Each row of A is roughly a mix of the hidden directions of one of 4 groups.
A (108 x 10):
[[ 10  -6 -20 -15 -10  -4 -20  11  15 -23]
 [-12 -21  -4   3  -3  -3 -13 -12 -33  11]
 [-18   0  17  13  -3  31   0   7  19   0]
 [ 20   1   5   3  21 -30   7  -4 -17   6]
 [  5  -5  -4   9  -2   5  -1  42  -2 -14]
 [-30 -11 -10   3 -18   0  -4  21   5  14]
 [-18  18  -7 -10  -8  20   1  28  12   0]
 [ -7   3  18 -13   5  10  23  -1 -19  24]
 [-11  17 -19  -2 -16 -24 -20  10   8  -1]
 [-13   7 -16 -10  -5 -12 -20 -21 -17  17]
 [  8  -8  26  -5  -7   6 -21   1 -14  25]
 [ 25 -10  13   2   8  -8  26   3  14 -15]
 [ -9   5 -15  13  -8 -28  -4  15   1  23]
 [-17  -5   3  17  -6  20  -6  30  14  -1]
 [  4  27   0 -25   4  12  -8  -5 -23  -3]
 [  2  17   5 -19  12  26  13  17   1 -14]
 [ 15   7  10 -14  11 -15 -17  14 -17 -22]
 [  6 -22 -12 -23  -4  18  12  20  -4   6]
 [-11 -14  -6  18  -9  -1   7 -31   7  19]
 [ -4  16   1 -25 -13  18   7  20   9  15]
 [-15  17 -16  -9  -7  25   5  24  -2   4]
 [ 19  26  -3   9  11 -29  -4   1   2   7]
 [ -8  20  20  -1   3  -1   9 -26 -21   7]
 [-12 -21  -4  26 -10   2  10  -7  21  13]
 [  5 -16  -5 -34 -14  12  18   0  -6   4]
 [-18  -9 -12  10 -27  12  -4   0  24   4]
 [-16   5  -2 -18  -8 -10 -35   0   4 -11]
 [  6 -20 -14  18  -9 -14  17 -21   2  13]
 [  5  15  -9 -20   4 -11 -20  13 -26  -7]
 [ -6   3  19   4   2  23  16 -23  19   4]
 [-16  10  -2 -20 -13 -12 -32   6   2   0]
 [  8  27  -2 -31   8   5  -3   8 -14  -5]
 [ -1  14   2   2  18   3 -22  33  -1   4]
 [ -3  -6   2   1 -26 -13 -11  10 -23  23]
 [ -6  -6  18  -4  11 -18 -30 -16  -9   7]
 [-14  19  -4 -11   1 -27 -24  -1  10   8]
 [ -4 -16  -1  35  12   6  14   5   2  15]
 [ 10 -10   6  28  19 -18   1 -19  -7   3]
 [ 18  -1   2  34  13 -17  -8 -10   3   6]
 [  6 -23  10   3   9  23  21 -10 -13 -12]
 [  3 -22   0 -11 -16  -7  20   5  25  13]
 [-12   0  -8  -8   2 -22 -33  12 -10   0]
 [  6   4   3  -7  18  27  19  -2  19 -15]
 [ -6  20   1 -21   6   4 -24  20 -14  -8]
 [-22  -9 -10  -7 -15  34  -2   5  -7  -1]
 [-22   7 -11 -24 -23 -11  -9  11  -7   3]
 [ -3 -20  -5  20  -7  -9  13 -25  13  15]
 [  4 -20  17   1  20  19  12 -17  -9 -11]
 [ 16   8  -6  31  -2 -20 -18   2   7   9]
 [-25   3 -13  -4 -12  10   5  30   4  11]
 [  6 -23 -11 -15 -22   0  18 -17   9  -7]
 [-15 -10   4  25  -9  25   4  15  15   3]
 [  2  -9   1  -2   2  -8  -3  33  27  14]
 [  7 -11 -14 -35 -16  10   3  -1  -5 -14]
 [ -3  22   7  16  15 -11 -26  17   7  -1]
 [-16  -3  10  -8  -4  19 -28 -14 -16 -10]
 [  9  20 -13  18  15 -13  13   0  24   1]
 [-23  -1  -9   1 -19   9   3  23  23   6]
 [-25 -18 -12   5 -14  -4  -8   7 -17  19]
 [  6  24  -8   7  18  -5  -5  -1  32  -7]
 [ -3  22   3 -14   2  17 -18  14 -23  -9]
 [  1 -12   4  10 -15 -20  12 -11  31   6]
 [ -4  -8  24 -19  10  13  15  -6 -14  19]
 [  6 -16 -16 -25  -6  22   7   3 -18  -9]
 [-10  -3  -3 -10   7 -20 -15  27  22   0]
 [ -1  -4   1 -22  -5  18  18 -15 -27   2]
 [  8  21   1 -21   7  11  -5  26 -13 -13]
 [  0   8  30  -9  10  -6 -23  -4  11 -19]
 [-23  -9 -21  10 -11 -10 -17  -5  -1  22]
 [  3  22  17 -16  10  20 -11   2   6 -22]
 [  6   0 -19   2  -7   1 -16 -18  -6 -33]
 [ 11  -6  -9  18  12  10  34  -4   4 -13]
 [ -8 -21 -16  22 -11  -4  13   9  18  13]
 [ -4 -15   1  18   6  16  25 -14 -18  12]
 [ 21 -16 -13   7   5  -5  29 -12 -11   8]
 [  4  15   0 -38  -9  -2 -14   3  -4 -13]
 [-25   0   0  -9 -11  27 -21   2 -10  -5]
 [ 10 -18 -22   9  -4   0  27  -8 -12  14]
 [ 24   9  -2 -22   9 -19   8 -15 -15  -6]
 [  2  22 -14   1   1  -4  30  12  14  13]
 [ -3  12  11  19   7 -20 -14  14  25   9]
 [ -6 -40   6   1  -8   7  10 -16   1  -3]
 [ -8  27  23  10  13 -13  -9   6   2  15]
 [ 11 -17  21  -8  13   7  -2 -23 -12 -17]
 [  6  -8 -19   2  -3  -8  16  34  13   3]
 [  9  -2  -2  26  18 -20  19 -14  -4   9]
 [ 24   8  10 -14   8  -5  16 -25 -12 -10]
 [ 25   9   2 -14   5  -3  22 -22 -13  -4]
 [  6  23   0 -23   6   9  -8  21 -17 -11]
 [-17   8  -7  12 -22  -9 -20   7  22   9]
 [  6  10  -6 -24  -6 -10 -24  17  15 -14]
 [  2  -3  -6 -29  -1  22   6   2 -27  -3]
 [-16  -1 -14 -14 -21  -3 -24   7  -2 -20]
 [ 32  14   6   2  17 -11   3 -19  -4  -8]
 [  1  28 -15   1   9  -6  11   6  29  -1]
 [ 19   6  -7   8  14 -28   7  -2 -19  14]
 [  2   1 -10  15  -7 -32   6  11  18  16]
 [ -6 -10  13  22   4  -2  25  -6   5  25]
 [  8   3  24   5  14 -11 -10  -8  -4  31]
 [-23  -8   7 -24   0 -10 -22 -11 -13  -8]
 [ -7   1  -2 -18  12  23   4  -4  15 -29]
 [ 25  27   5  -4  23 -13   4   1  -6  -4]
 [-23   8  -4   1 -13  -5  -6  29  20   8]
 [ 16   9  -2  31  11 -21  -5  -5   9  11]
 [ 14   5  -4   6  -8  20  20 -21 -24   2]
 [  0 -15  -4  11 -13   0  20 -34  -4  -7]
 [  5 -31   7  -3   0  15  10 -24  -9 -10]
 [-29   1   1 -34   1  -6   4  -5  -9  -1]]

Which two rows in each list fit none of the groups? Every other row fits one group, some only roughly. Give them in the order they come.
  J_74: [-29  -8  -3  15  -5   0 -25   1  13  11]
  J_800: [  5 -16  -6 -19  -3  21  24  -6 -19   6]
  J_620: [ -9  18 -10   4   0 -35 -12   2   6  15]
  J_304: [-20  14   8  -7  -2  33 -11  12   6   1]
  J_47: [ 13  13   3 -23  12  14  -5   7 -16 -25]
  J_44: [-23  14   7  -5   1  12 -33   6  -6   3]
  J_759: [ 17   3  -5  -8   6  30  26  -4   0 -12]
  J_330: [  9 -13   1  29   8   9  27  -2  14  -1]
  J_444: [  5 -22   8  22  10 -14   1 -17 -22   1]
  J_501: [ 13 -20  -5  15  -4 -10  28   4  19   0]
	J_47; J_330
  J_598: [  0  26   7  -9  -3 -23 -22  -1  17  -8]
  J_657: [-24 -10  17  19  -2  11 -18   5  18  -1]
  J_176: [  4 -22 -15   0 -21  -6  11 -20  14 -14]
  J_845: [-13  21   8 -21   9   3 -28   1 -11  -1]
  J_138: [ -5  -5  12   5  -6  -2  29 -29  -7  13]
  J_981: [ -4  20   6  -9   9  14  -2  -9 -35  -5]
  J_884: [ -6 -20  10  11  -1 -20 -24 -16 -15   5]
  J_964: [-22 -14   9   6  -5 -15 -29  -3 -14   8]
  J_296: [-28 -13  14  -8 -10  15 -22   5  -1  -8]
  J_23: [-16   6   5 -19 -14  -5 -32 -12  -5  -8]
  J_76: [-24  -4 -20  -2 -24 -10  -2  13  -5  15]
	J_23; J_76
  J_254: [ -1 -14   4  -3   4 -31  -4 -28  10   7]
  J_632: [-17  11 -19   8 -12 -12  -5  21   3  23]
  J_192: [ 23 -15  -1   7   4  -7  31 -10  15  -1]
  J_353: [  0   5   1 -38  -7  11   6  -4 -22   1]
  J_957: [  9  18  13  -8  25 -22   3  19  -6   0]
  J_240: [ 21  -1 -13  35  -4  -7  12  10  -2   1]
  J_757: [ 12  19  16 -24  14   4   3 -22  -9  -7]
  J_525: [ 2  8 -6  9 -9 33 19 19 -4  4]
  J_863: [ -9   6  12  -5   3  35   5  12   7 -20]
  J_670: [ 16  -8   9 -13  15  15  30   1   2 -13]
  J_625: [  0   8  16  23  18 -12  -7 -17 -10  20]
  J_678: [ -3 -16   9   1 -15  -6  30 -11  15  18]
  J_869: [-11  -9   2  26 -12  26  12 -13   4  11]
	J_863; J_625
  J_815: [-10  -3 -16  -1 -15  29  19  10  15   2]
  J_163: [ 25   2  -5  -4  11  17  22 -18 -14  -7]
  J_613: [  9 -28   8 -13  -2   2   5 -30  -5  -8]
  J_364: [ 14 -16  12  16   1 -11  13 -32   0  -4]
  J_629: [  0  18 -10   5  -8  -9  10  22  31   5]
  J_212: [  8 -26   6  26  -2 -22  -9  -6  -6  -8]
  J_411: [ -5   7  -7 -16 -17  16 -21  18  14 -16]
  J_645: [  8 -14   3  31   1 -19   1  -6 -16  16]
  J_251: [  1  19  -3 -14   3   9 -14 -11 -29 -18]
  J_257: [23 -4 15 -7 25 15 18 -7 -7 -7]
  J_677: [  1  12  -4  -8   3  -9 -28  29  15  -4]
	J_613; J_257
  J_214: [-12  10 -18 -14 -27  -5 -12  20   1  -9]
  J_98: [-16 -19 -16  10 -28 -15  -4   0   1  12]
  J_390: [-25   7  -6   6 -22   3 -26   2  14   5]
  J_131: [ -3  -7   8  32  -3 -12  16 -19  13   9]
  J_991: [-20 -19 -18  13 -24  -2  -3  -1   2  17]
  J_327: [  2  11  -3   7  12  -6 -28  29  13  -5]
  J_477: [  8  -7  -5  33   9 -25   3 -12  -7   2]
  J_127: [-15  -6 -11  15  -8   4 -12  25  24  -9]
  J_947: [ -6  10  -3 -19   5 -16 -31  -6 -19   0]
  J_857: [ -2  -5  -3 -11   2  23  13 -13 -33  -2]
  J_495: [  3  -9  -9  -2 -15  34   9 -12  14 -12]
  J_687: [ -6   5   8   4   7 -32 -19 -10  -6  21]
	J_98; J_127
  J_177: [ 25 -11   6   8  -1  -8  29 -19  -2  -5]
  J_305: [ -2  16  -1  -9  11 -21 -19 -29  -4  -4]
  J_669: [-23   5   5 -29  -5  -4 -25   2  -1  -3]
  J_561: [ 25   5   5 -10  10  18  17 -24  -4  -7]
  J_32: [-17 -18   5  21  -2 -10 -23  17  11  -4]
  J_154: [-11  13  -5  -4 -14 -27 -23   9  -4  16]
  J_285: [ 11   0   9   5  -1   2  19 -39  -3   3]
  J_262: [ -8   9   1  -8   2   3 -25  32 -13 -10]
  J_927: [ -1 -16  -8  38   0  -2  10 -15   5  -3]
  J_643: [-18 -11  -1  19  -8  17  10   2  26  14]
  J_783: [  0 -16   9 -10  12  27  21 -10  -4 -17]
	J_305; J_561
  J_940: [  6 -10  -4  -3  -1  26  33   2  -4 -14]
  J_6: [  1 -14   6  -7  13  30  22  -3   2 -17]
  J_567: [  5 -17 -21  10  -8 -18  23   0  13  14]
  J_821: [  9 -21   4  12  -3   1  -7 -36  -9  -4]
  J_228: [ -6  26  -5  -6  13  -4  -7  23 -22   9]
  J_867: [  0  28   7 -22   2  -7 -25   7  -5  -9]
  J_574: [  3 -12  13 -18   2  36   8   5  -1  -9]
  J_270: [  9  -8  12  22   8  23  25 -10  -4  -3]
  J_679: [-15 -30 -14  15 -18  -6   2  -5  -4  15]
  J_519: [-15 -33  -3   0 -15  20   1 -15  -6   0]
  J_391: [-13   9  14  -6   9 -10 -36  -3 -10  -7]
  J_692: [-27  13  -8 -22 -13   1 -20  -1  -5   8]
	J_270; J_692
  J_791: [ -9  -8  18 -11   9   8 -21 -12 -28  -8]
  J_478: [  1 -14  21   2  -6  27   8 -20  12  -8]
  J_189: [ 12  10   1 -35   3 -10 -14  -2 -15 -12]
  J_113: [-20   3   8 -35   1  14 -14   0   3  -7]
  J_726: [-17 -17 -16  25 -14   0   0  -7   6  19]
  J_178: [ -6 -31   0  -3  -7  23   6 -19 -10  -6]
  J_818: [  3 -21   6   1   3   4 -10 -30 -24  -7]
  J_286: [ 13 -23   6  21   4   7  19 -10 -20  -2]
  J_982: [  0  26  10 -21   5  25   6 -12  -5   0]
  J_873: [-17 -22  -8  26 -11 -12 -14  -7   3  11]
  J_253: [  8  16   5 -12   1  26  25 -18  -3   3]
	J_478; J_189
  J_97: [ -1  29 -16 -13   3 -12 -10  24   2   5]
  J_150: [ 15   3 -13   6  12 -19   3 -10 -31  13]
  J_950: [ -7 -27 -10  16 -18 -18   8  -4  11  13]
  J_919: [ -5  12  17 -27   4   4 -25   2 -10 -13]
  J_824: [18 -6 -2 -2  6  3 37  3 19 -4]
  J_649: [-17  -8  -3 -21 -29   4   2  11 -18   6]
  J_648: [ 12   9  27   1  10  23  14   0   4 -18]
  J_965: [  4   9   2 -23  12 -23 -22  14  -6 -11]
  J_754: [ 28 -16  -2   2   7  -5  26 -19  -1  -3]
  J_310: [  3  -9   1  -1  11  29  26  -1   4 -19]
  J_25: [ -4 -11   7  18  -6  -4  27 -27   2  11]
	J_97; J_919
  J_146: [-15   5   7   4  -3   3 -30 -20 -22   3]
  J_811: [ 13 -12   3   9  -2  -4  26 -31   6   7]
  J_185: [ 27  17   0  -6  20 -11 -10 -10   7 -18]
  J_450: [  2  13  -3 -29  -6   7  -9 -12 -22 -19]
  J_202: [ 22   0  11  13   4 -24  -3 -19  19  -6]
  J_994: [ 12   7   1  23  27 -12  15 -11  13   6]
  J_225: [-20  17  -6   3  -7  14 -15  28  13   2]
  J_49: [ 14  -7   6   5   2   2 -14 -38  -9 -11]
  J_265: [ -5 -22   7 -17 -14  25   6   4 -16 -12]
  J_834: [  6 -13  23  -6   2  11  -6 -19  17 -24]
  J_771: [ -4 -20 -20  12  -7 -28  -7 -12  -2  12]
	J_185; J_225
  J_476: [ -4  12  15  -1   2  26  -7  29   2 -14]
  J_109: [ 11 -11  -6  13 -10 -12  21 -22  20   9]
  J_504: [ 9 -6  9  2 13 30 28  0  8 -4]
  J_924: [  5  19  13   6  -2 -24 -25  -6  18  -4]
  J_502: [  1  12  -4 -34  -2  10 -12   5 -22  -8]
  J_342: [ 20   9  23 -16  13   2  17 -10   6 -16]
  J_266: [ 24  -1 -13  -3   2 -10  19 -30  -1  -1]
  J_915: [ 15 -13  14  15  14  11  27  -7  -8  11]
  J_778: [ 17  -8   3   3   5 -22  10 -34  -5   1]
  J_188: [ 18 -10  12  30  17  -4  12 -13  -5  10]
	J_109; J_266
  J_124: [  3  -3   8  15  31 -17   0 -24   2  -1]
  J_526: [  3  21 -22  16  -1 -14  10  11  23   0]
  J_794: [-11  -1  11  -9  -7 -24 -21  -6 -17  20]
  J_89: [ 20 -16   0  -3   7  16  24 -21  -7  -9]
  J_512: [-16  13   9 -34  -1  16   8   8 -10  -2]
  J_7: [-14  24  -5   3  -5 -13 -29  14  -5   9]
  J_335: [  4   7 -11 -31   1   9 -17  20 -11 -11]
  J_528: [-3 14  9  0  1 34 10 22  6 -6]
  J_340: [ -6  10  -5 -35 -11   3  -4  -4 -22  -8]
  J_509: [ 27 -14  10   0  16  -5  16 -21  -4 -11]
  J_414: [  6  21   1   9   1 -23 -23   6  10  21]
	J_512; J_340
  J_813: [ -7  18   1  -6  -3 -29 -16   2  -1  25]
  J_847: [ -8  31   7 -24   0   7   8   6 -14  14]
  J_858: [ -6 -34   1   4  -6   9   0 -22 -17   0]
  J_233: [ 12 -20 -10   4   3 -35  10  -2  10   4]
  J_453: [ 12  -4   3   4  15  29  10  -3  16 -23]
  J_928: [  5 -25 -12  17  -7 -19  19  -5   9  13]
  J_419: [-24 -14  -7  19  -8 -13 -20  -4  12  14]
  J_370: [  3  16  -5  -7  10  -3 -32  24   4 -10]
  J_431: [ 13 -12  -6   4  -5 -28 -16  -9 -22  13]
  J_793: [ 11  23  -9 -27   3   1  -4   3 -25  -3]
  J_944: [ -3 -22 -13  19 -18 -19   6  -7  13  15]
  J_785: [  1   7  14  -7  10  -1 -22  28  -4 -21]
  J_614: [ -5   6  -2 -15   6 -13 -30  22 -14  -9]
  J_700: [-16  -7 -17  16 -18 -18  -6   7   4  23]
  J_162: [-19  20  11  -9   2  30 -16  -5   1   2]
	J_847; J_431
  J_297: [ -1 -13   2  -9   2  29  30   0  -5 -12]
  J_959: [-17 -28  -8   7 -14   4   3  -7 -11  23]
  J_301: [17  1 -5 21 11  7 33 -3 10  5]
  J_75: [  2 -22   3  28  -4   2  20   4  21   1]
  J_397: [-20  22  -7   0  -5  -3 -14  28  -4  13]
  J_554: [ 18  23   8 -12  14  13  15   7  16 -15]
  J_841: [11  7 -1 10  8  5 38  3  4 18]
  J_555: [  7  15 -18 -11  -4   0 -10  20 -30  -4]
  J_334: [  0  26  -9 -12  15   6   3  22 -22   3]
  J_213: [-10 -17 -22  28 -14  -7   0   8   1  13]
  J_720: [  4  10 -12 -19   6   8 -25  21 -10 -16]
  J_350: [ -6  12  20  18  11   4 -30   7  12   3]
	J_959; J_350
